W =
[[-0.50  0.64 -1.55  0.80 -1.02 -1.25 -1.53  1.11 -0.56  2.03  1.99 -1.62]
 [-0.99 -0.66  0.73  2.30 -1.37  0.42  0.30  2.21 -1.30  1.64  1.45 -0.34]
 [ 2.28 -0.41  0.08 -0.65 -0.46  0.84  0.16  0.56 -0.45 -1.69 -1.36  0.42]
 [-0.30 -1.48 -1.42  1.71  0.21 -1.26 -0.95  1.19  0.70  1.24  2.00
  -1.12]]
Rows and columns are counted from 0.
(0, 0)	-0.50
(1, 11)	-0.34
(0, 6)	-1.53
(1, 3)	2.30
(2, 1)	-0.41
(0, 2)	-1.55
(1, 2)	0.73
(2, 5)	0.84
(2, 3)	-0.65
(3, 10)	2.00
(2, 2)	0.08
(3, 2)	-1.42
(0, 8)	-0.56
(0, 5)	-1.25
(2, 7)	0.56
(1, 7)	2.21
(0, 11)	-1.62
(3, 4)	0.21
(1, 9)	1.64
(3, 3)	1.71
(1, 8)	-1.30
(2, 8)	-0.45
(0, 7)	1.11
(0, 1)	0.64
(0, 9)	2.03
(3, 0)	-0.30
(3, 8)	0.70
(3, 7)	1.19
(3, 9)	1.24
(1, 0)	-0.99
(3, 5)	-1.26

M =
[[-18 -43  18  12  66   5  -5  12  -7  -2 -57 -67]
 [-18 -57 -61 -44 -46   8   1  29  45  -6  -3 -17]
 [-37  13  -3 -41  31 -31 -22  44  27  78  -8 -48]
 [-24   1  35   4  64  77  20  54  19   8 -24 -34]
 [  7  71 -18  38  23 -44  30  24   2  70 -52 -19]
 [-34  15 -97  47  12  18  42 -27  10 -41  -4 -21]
 [ 78 -23   9  40  17 -24  14  67   7  43 -12 -31]
 [-50 -48 -20  23   4 -37 -30   1  36  81 -33 -11]
 [ -4  19  -4   1   7 -33 -13 -82  66 -47 -35 -16]
 [ 52 -11 -45  17   1  35  22  49  21   9  58  -6]
 [ 39  29  13  19   6 -59  17  18 -65 -29  26 -25]
 [  3  24  29  34 -19  90  17 -50  19  22   1 -12]
 [  3  56 -18 -60 -53 -48 -57  33  33 -34  10  -4]
 [-47 -11  -9 -64   4 -33  37 -62 -31   2 -17  71]]
M[0, 0] => -18
M[8, 10] => -35
M[9, 4] => 1
M[1, 9] => -6
M[7, 9] => 81
M[9, 8] => 21
M[13, 0] => -47
M[5, 1] => 15
M[12, 3] => -60
M[2, 2] => -3
M[2] => [-37, 13, -3, -41, 31, -31, -22, 44, 27, 78, -8, -48]
M[:, 9] => [-2, -6, 78, 8, 70, -41, 43, 81, -47, 9, -29, 22, -34, 2]
M[5, 0] => -34
M[12, 0] => 3
M[6] => [78, -23, 9, 40, 17, -24, 14, 67, 7, 43, -12, -31]
M[7, 3] => 23
M[1, 11] => -17
M[1, 10] => -3
M[10, 3] => 19
M[11, 6] => 17
M[0, 2] => 18
M[8, 0] => -4
M[2, 6] => -22
M[0, 7] => 12
M[10, 4] => 6
M[13] => [-47, -11, -9, -64, 4, -33, 37, -62, -31, 2, -17, 71]
M[4, 9] => 70
M[6, 3] => 40
M[10] => [39, 29, 13, 19, 6, -59, 17, 18, -65, -29, 26, -25]
M[2, 3] => -41
M[:, 2] => [18, -61, -3, 35, -18, -97, 9, -20, -4, -45, 13, 29, -18, -9]
M[3, 6] => 20
M[9, 0] => 52
M[3, 11] => -34
M[4, 2] => -18
M[7, 4] => 4
M[8, 1] => 19
